50 stands for zero in the data rows.
In the table below, every row is followed by its label. The labels come from one hidden rule.
90;63;99;32;99;87;99;25;65;99;57;59;95;72;23;0;77;50;86;99;64;47;37;35;57;99;60;34;67;78;30;28;99;57;74;17;66;54;28;24;54;51;53;32;20;45 3
15;52;45;37;47;58;29;47;46;83;53;42;62;51;53;32;44;61;38;46;60;45;59;46;35;58;51;94;65;31;25;25;77;65;59;48;35;49;56;64;41;60;37;60;28;57 3
12;26;44;63;0;17;23;57;37;15;56;32;39;36;70;86;39;61;29;8;45;46;62;60;40;27;38;84;54;0;36;41;0;53;43;83;31;51;59;68;54;65;15;54;57;49 1
86;55;70;73;40;47;43;47;70;36;43;67;68;58;66;0;72;55;69;82;56;60;39;74;65;79;52;45;46;29;41;46;67;45;51;53;73;35;63;30;15;68;90;29;71;70 6
47;65;29;48;66;45;77;53;45;40;54;44;58;46;24;42;59;46;31;69;37;47;62;42;57;38;50;47;51;88;64;71;57;52;54;26;33;65;43;62;77;40;73;70;44;51 2
80;51;43;40;57;48;47;54;48;21;51;47;38;46;37;27;38;53;54;46;51;46;46;31;48;25;56;34;50;27;41;53;32;50;48;31;47;66;47;50;59;43;54;44;48;39 2
90;3;52;67;34;41;38;60;50;2;37;56;30;57;72;56;62;40;52;52;41;60;43;64;56;23;49;10;30;33;63;46;39;36;35;58;62;33;63;39;23;50;53;30;73;82 6
60;20;44;58;24;55;53;54;51;31;50;52;27;44;57;54;44;44;57;56;46;46;48;60;51;46;48;38;45;43;53;56;52;44;46;65;61;40;53;49;50;50;59;47;52;58 2
67;26;75;63;52;74;53;46;54;61;46;52;64;51;58;34;48;49;46;73;66;54;53;77;53;78;49;46;47;28;31;35;58;50;51;53;62;39;55;38;27;66;23;34;61;61 5
23;43;35;56;15;42;56;50;46;54;57;46;44;38;49;36;27;52;52;22;49;42;69;39;44;19;44;47;54;68;50;56;39;54;50;52;35;64;52;68;68;45;36;57;48;38 2
3;54;41;39;29;47;37;61;55;71;54;45;56;37;60;70;32;57;25;27;58;46;49;40;39;21;32;63;60;35;27;45;57;59;44;55;20;46;47;67;77;55;8;64;54;58 1
49;46;38;74;4;46;38;57;58;64;53;40;47;47;77;48;68;48;57;49;55;50;33;89;49;39;48;81;47;43;29;51;35;39;57;52;42;46;49;51;18;56;25;48;58;63 4
66;30;67;53;70;58;77;41;58;60;41;60;61;60;40;41;72;46;59;87;47;51;55;50;48;39;58;28;52;79;60;59;63;45;51;33;62;49;43;43;49;44;84;51;62;57 1
31;57;57;48;59;66;53;49;55;74;59;42;65;40;50;36;65;53;44;51;67;47;56;34;44;56;49;93;60;46;37;51;67;57;61;49;47;47;50;51;37;50;42;56;40;40 4
50;79;52;49;33;43;46;48;54;58;61;40;42;47;35;31;42;50;46;41;53;52;52;38;43;52;44;57;57;58;63;63;59;52;46;59;32;69;49;40;36;41;25;51;56;45 1
66;82;43;53;60;63;63;42;54;42;44;50;50;51;16;56;54;45;64;45;44;42;38;47;51;29;56;22;50;79;73;75;60;53;57;18;37;57;43;49;58;35;71;55;34;23 2
67;60;49;36;99;65;76;34;53;58;44;69;60;59;9;5;56;36;74;76;54;51;39;44;56;72;60;0;53;99;77;77;70;42;60;15;62;52;37;39;65;33;99;53;49;30 2
68;49;24;43;41;41;53;52;45;12;42;60;25;50;40;65;42;41;56;56;34;48;41;31;53;30;56;5;32;82;74;87;14;40;41;36;47;62;44;49;73;35;99;57;57;53 1
54;60;88;32;99;83;81;42;63;99;52;55;81;68;34;0;71;52;66;81;73;51;57;59;52;77;53;76;75;67;40;26;95;58;69;47;79;40;47;43;11;63;38;54;44;52 3
31;73;49;39;32;35;41;50;42;50;59;44;64;46;35;38;50;53;40;40;56;48;66;44;41;43;50;80;52;37;59;52;58;54;50;53;37;56;47;59;59;55;10;47;36;37 2
71;55;70;45;53;74;64;40;65;99;53;44;65;59;61;0;69;54;57;81;71;51;52;60;42;78;40;54;73;15;34;1;86;55;64;66;75;31;62;36;4;78;28;45;50;73 3
45;47;44;45;63;45;62;55;49;53;55;51;44;51;41;65;34;41;51;41;50;46;40;35;52;38;57;44;52;82;79;61;52;52;49;23;58;51;35;51;53;47;78;50;39;54 2
66;49;59;44;76;63;48;44;51;57;52;52;62;59;38;31;58;44;56;61;56;50;48;54;49;65;54;48;57;63;53;63;60;46;57;36;67;49;53;44;50;49;63;44;52;38 2
55;31;47;61;43;42;19;60;55;28;42;42;51;44;75;44;51;60;45;45;59;52;50;67;49;46;46;68;60;0;36;29;53;54;49;80;52;39;71;44;13;64;21;53;65;75 5
63;37;46;40;48;53;56;47;59;70;50;46;51;54;50;34;56;49;71;67;56;56;52;50;52;67;51;41;54;15;56;41;67;59;56;44;34;43;52;64;46;47;28;52;53;52 5
43;29;49;59;28;38;52;57;48;27;58;55;56;56;70;47;73;56;50;31;47;47;47;76;44;23;48;32;46;24;44;33;39;52;50;80;54;44;62;45;45;67;23;45;57;51 3
36;75;36;41;44;46;37;53;46;37;60;51;36;49;49;82;21;45;47;41;38;51;47;34;51;34;51;28;37;65;62;74;43;42;43;33;43;61;55;51;59;39;66;57;38;34 1
85;36;65;74;56;68;74;44;49;30;49;64;40;70;36;37;77;36;67;70;43;61;20;50;69;62;58;0;35;99;69;61;57;39;50;45;68;49;50;39;41;45;99;40;61;59 6
43;0;49;76;11;42;7;60;49;13;35;45;20;49;81;73;37;59;40;22;40;53;55;77;52;36;39;84;50;0;37;16;15;43;41;95;52;46;73;42;28;72;25;48;79;95 5
42;34;53;86;35;59;23;59;56;18;51;46;30;43;92;63;64;55;37;49;53;58;65;82;53;48;40;35;39;0;28;9;47;40;49;89;84;22;65;42;12;70;13;53;68;82 5
56;36;58;68;36;35;47;48;52;71;46;58;36;50;68;30;71;44;60;50;50;59;58;49;58;48;48;45;54;9;40;23;54;49;48;55;47;33;61;44;38;55;33;46;58;53 5
87;87;43;37;63;71;77;38;47;99;55;52;69;58;33;45;47;47;54;75;53;54;49;19;47;37;64;74;64;99;55;73;89;64;63;24;57;66;27;57;73;26;80;49;42;20 4
0;72;43;40;14;26;36;51;46;42;59;32;54;45;46;93;15;61;38;38;59;44;69;55;35;29;40;84;63;8;48;38;42;65;46;78;39;54;39;78;69;62;24;67;48;54 2
99;21;66;52;82;63;62;46;58;23;46;67;36;59;42;31;75;37;66;82;53;59;30;47;64;65;56;17;40;94;78;80;60;39;45;26;63;51;52;31;33;45;72;35;64;61 1
62;57;65;56;48;34;40;61;49;48;47;48;43;45;38;71;24;52;46;22;51;39;47;58;44;53;51;43;48;68;66;55;53;57;54;48;31;54;48;66;59;33;55;66;38;29 2
84;5;77;74;39;67;60;49;67;41;37;57;53;67;79;0;79;42;57;96;68;62;38;96;59;90;47;28;48;6;35;37;90;35;49;62;72;29;70;18;0;64;45;34;74;89 5
68;83;65;32;99;61;88;33;57;80;52;55;67;59;26;41;59;39;68;83;62;47;44;35;57;71;60;34;53;96;64;49;99;60;57;26;62;57;44;49;54;28;84;48;36;32 4
46;43;74;67;63;59;50;44;50;73;44;53;60;51;48;39;60;55;55;68;60;55;58;60;51;49;52;37;61;54;46;25;66;45;50;47;55;45;51;54;25;42;46;45;52;43 5
50;67;64;41;79;67;65;42;57;92;48;49;79;57;25;45;66;53;59;50;55;48;56;62;43;61;50;57;59;59;45;39;77;58;60;46;57;39;44;43;39;54;25;53;44;49 4
53;31;66;70;46;53;35;50;59;32;45;44;53;51;64;53;67;56;44;46;52;54;51;71;45;76;46;71;55;29;27;19;61;56;50;65;70;36;63;33;39;63;22;45;57;58 5
11;69;37;27;12;34;37;54;42;51;64;35;72;43;46;86;21;58;26;1;49;41;73;25;42;18;43;99;57;46;34;41;24;59;54;44;26;54;50;58;59;39;22;66;41;33 4
20;49;64;59;39;42;35;54;48;46;52;43;34;45;33;53;41;46;43;49;45;54;39;50;54;42;57;13;56;44;45;44;36;51;43;58;43;54;53;50;55;48;37;56;60;61 6
46;70;32;40;47;52;61;53;50;48;49;57;54;47;30;63;30;43;48;42;48;51;61;26;54;36;50;38;52;97;65;77;47;51;50;42;35;57;36;51;72;40;81;50;34;36 1
90;40;62;53;26;61;73;47;63;78;42;52;50;60;54;28;55;50;51;93;60;51;32;80;52;83;55;95;56;15;31;23;94;50;61;55;63;29;63;43;38;61;23;46;54;61 3
99;21;73;76;87;73;59;45;61;28;30;66;40;63;64;14;79;37;64;98;63;58;29;80;66;83;57;16;45;42;48;42;77;38;47;42;85;38;54;23;16;60;83;28;69;78 6
99;35;74;45;72;49;77;44;55;34;38;61;44;64;66;40;68;38;72;87;52;58;33;52;65;80;60;0;39;99;72;53;75;37;50;22;84;48;48;25;43;34;99;38;62;69 6
23;64;11;41;15;34;33;64;43;51;64;44;52;40;44;99;24;62;25;12;39;39;75;25;38;25;39;66;55;53;47;76;11;54;44;55;16;68;47;78;69;40;44;71;43;21 2
92;56;67;54;99;64;55;44;61;72;52;64;52;58;48;9;60;48;71;71;59;58;29;75;61;76;58;51;47;58;52;47;73;42;51;47;72;37;59;25;28;49;57;46;59;90 6
71;18;59;57;96;58;58;48;59;57;37;63;46;64;49;53;48;44;60;69;57;57;29;61;72;69;62;46;53;57;66;59;44;40;57;48;72;41;54;33;31;52;78;41;66;68 5
61;2;59;67;60;56;23;57;56;20;41;39;43;58;79;11;45;53;33;14;49;56;46;75;57;75;49;63;37;34;58;24;50;41;42;69;56;32;52;50;60;54;36;53;62;56 6
49;37;52;66;52;52;39;56;54;28;48;52;54;53;71;47;68;52;53;43;63;52;48;74;52;67;46;62;53;1;31;29;62;50;52;71;57;46;66;42;40;66;36;35;56;75 5
59;54;53;56;25;51;38;51;49;20;51;45;39;44;58;43;41;48;57;47;45;41;61;60;50;48;44;57;55;36;24;61;46;52;49;64;57;35;57;38;58;55;34;52;57;61 2
92;58;64;52;96;59;81;34;54;57;34;64;66;55;40;15;74;38;59;75;54;56;26;34;55;73;58;12;50;99;73;44;85;47;54;28;53;41;42;27;33;45;99;43;41;56 5
40;64;46;40;81;62;62;43;52;72;51;52;64;42;27;49;42;50;56;57;59;50;53;50;43;57;57;54;51;81;35;33;62;47;57;47;46;65;48;68;48;44;52;53;35;42 3
43;41;43;49;36;46;63;52;51;40;51;47;48;47;58;52;37;50;57;56;49;49;57;46;44;52;49;27;51;66;38;49;50;49;51;45;53;48;47;58;50;56;33;48;50;57 2
55;34;45;57;59;49;44;46;46;34;48;52;53;56;58;51;42;48;48;64;50;55;38;59;56;69;49;34;45;41;54;57;59;45;48;53;47;49;50;48;41;52;22;50;45;64 6
60;65;50;40;68;56;64;47;44;53;48;56;52;56;31;34;34;40;59;66;36;52;41;30;50;36;57;17;46;66;78;82;46;46;48;26;52;56;37;57;61;30;85;49;47;46 1
59;36;55;51;61;60;72;45;61;58;42;54;57;59;58;32;74;46;55;63;55;56;43;34;49;65;57;27;49;53;40;38;48;44;52;54;68;45;55;48;32;48;58;39;54;49 5
0;60;21;53;0;34;2;67;44;30;57;32;42;39;70;80;39;71;21;0;50;42;80;55;27;32;30;99;59;0;31;15;18;65;48;92;31;56;55;72;44;71;0;58;52;42 3
Which label does each new row get?
92;70;71;55;50;57;72;44;56;84;45;58;56;58;35;39;54;50;59;57;60;46;44;57;53;76;59;41;59;67;58;50;71;47;56;52;56;45;55;49;54;47;43;38;45;44 ~ 4
37;57;60;46;58;50;40;60;49;81;55;50;75;51;54;35;38;58;52;61;54;48;59;62;46;41;48;86;57;35;37;51;60;58;58;62;40;59;55;46;44;52;37;47;41;37 ~ 4
61;45;56;40;46;61;44;49;48;64;57;46;58;45;65;67;70;61;44;34;67;46;60;59;45;44;43;90;54;26;27;23;54;58;55;68;28;48;52;61;45;63;52;46;51;38 ~ 3
66;53;84;46;75;66;36;45;63;88;53;33;78;60;62;37;73;53;66;58;58;52;62;70;53;59;52;64;67;22;36;12;77;56;65;61;38;50;44;46;34;68;21;63;49;35 ~ 3
73;74;76;52;72;73;58;39;58;68;49;54;58;60;44;37;66;48;61;74;53;59;45;50;52;83;57;50;59;68;38;51;70;53;57;33;66;47;51;35;51;57;51;48;50;52 ~ 5
69;34;45;59;55;43;43;51;54;32;46;57;27;43;49;56;57;45;50;35;45;52;46;43;55;38;50;40;34;65;76;77;29;45;44;59;54;51;45;47;43;43;76;41;53;53 ~ 1
42;1;57;76;34;55;29;61;58;37;32;47;29;53;83;30;61;53;51;15;49;60;57;98;51;73;43;58;42;0;25;19;62;41;49;88;76;27;75;36;25;77;15;31;83;78 ~ 5
58;22;62;57;41;63;55;45;63;47;52;57;61;50;58;51;64;56;43;58;60;53;54;66;53;68;54;58;50;32;44;42;54;40;54;58;58;39;53;41;39;56;27;44;66;57 ~ 5
44;57;72;42;71;67;48;41;58;91;48;50;70;53;55;17;54;54;46;64;63;48;53;61;47;58;48;84;66;44;38;19;74;67;65;67;63;42;49;48;25;56;27;49;39;47 ~ 3
25;55;63;51;57;40;46;47;51;79;56;43;66;46;49;78;57;63;42;45;57;43;65;60;36;54;48;94;56;22;35;16;48;52;52;62;53;52;56;53;35;47;25;60;49;40 ~ 3
66;62;36;41;68;52;80;44;50;99;54;55;58;44;50;31;32;50;54;46;45;42;50;26;51;63;58;51;47;66;46;70;88;52;54;45;68;61;41;51;76;48;61;51;58;32 ~ 2
39;87;53;33;40;50;44;51;39;59;58;50;63;40;24;49;41;45;41;49;47;42;43;11;42;19;50;37;46;93;58;60;42;58;49;39;30;75;39;53;86;40;59;65;42;37 ~ 2
39;44;29;59;0;49;30;55;50;26;48;42;39;49;65;68;35;50;54;36;41;56;50;59;45;41;46;68;51;55;40;54;14;45;43;55;34;54;52;48;72;53;40;57;50;49 ~ 6
41;25;62;54;46;52;31;43;62;58;50;56;58;46;56;30;58;50;59;62;57;57;47;82;55;74;46;52;57;26;37;34;65;48;54;80;66;39;64;45;38;61;16;41;50;53 ~ 5
37;50;49;49;37;42;45;56;49;39;50;47;47;49;65;66;35;48;41;36;53;54;51;54;46;60;50;40;47;50;30;45;41;48;46;48;45;50;52;61;46;55;34;44;39;45 ~ 6
79;56;75;54;90;66;64;41;52;99;50;58;68;55;43;34;75;51;74;86;57;59;37;49;53;68;54;50;51;99;42;48;99;55;59;29;84;47;46;42;24;50;43;41;52;64 ~ 5
39;45;59;61;55;42;49;48;57;48;58;43;34;59;56;40;53;62;52;44;48;52;68;64;52;81;41;82;52;33;12;35;62;50;50;80;38;35;54;42;21;56;23;45;46;71 ~ 5
14;42;43;72;6;28;35;67;48;11;52;46;54;43;70;57;42;59;40;28;48;54;60;62;40;34;41;41;48;10;43;29;38;47;48;68;42;50;64;52;57;76;18;50;59;63 ~ 5
60;23;46;70;28;47;33;57;49;15;42;60;37;47;68;67;58;48;47;33;47;56;42;61;57;68;51;19;37;32;53;49;27;43;43;47;72;44;57;37;47;58;52;43;68;60 ~ 6
48;7;45;63;12;35;20;58;58;22;58;47;51;48;61;69;60;60;40;35;51;51;47;59;49;22;44;20;43;6;47;31;47;46;48;64;45;42;57;48;57;57;30;43;59;76 ~ 5
78;34;44;48;83;51;76;54;54;62;46;63;37;58;32;22;60;37;63;51;50;56;41;43;51;58;62;43;37;65;65;76;29;46;47;23;55;54;34;40;51;50;90;42;49;63 ~ 1
76;33;56;47;67;32;65;54;46;27;35;57;19;53;63;41;68;49;54;58;50;57;28;55;50;37;49;20;44;58;66;88;31;35;42;50;69;52;57;47;58;42;56;47;61;56 ~ 1
51;28;37;52;28;48;53;52;36;47;58;49;35;44;51;75;51;52;41;45;42;49;44;64;48;45;50;27;45;26;67;77;12;46;45;52;29;53;41;46;61;31;54;51;53;48 ~ 1
50;29;63;45;33;61;38;49;55;58;39;56;42;54;61;39;65;53;56;60;50;58;50;52;60;78;53;8;53;45;48;59;66;34;49;52;47;46;56;45;36;56;62;44;55;62 ~ 6
58;75;41;35;49;40;32;54;45;49;56;45;57;43;40;60;29;55;44;34;42;46;57;30;47;21;47;49;51;39;54;67;28;59;47;45;29;57;42;68;60;45;68;53;44;39 ~ 2
53;33;43;67;17;48;32;52;53;43;47;53;43;42;62;46;54;50;34;30;46;56;48;50;51;50;48;30;49;5;50;53;51;41;43;59;52;40;53;50;37;48;52;50;52;44 ~ 6
Which column or columns does the hidden rule look at? Columns are counted from 0, in order:
21 31 34
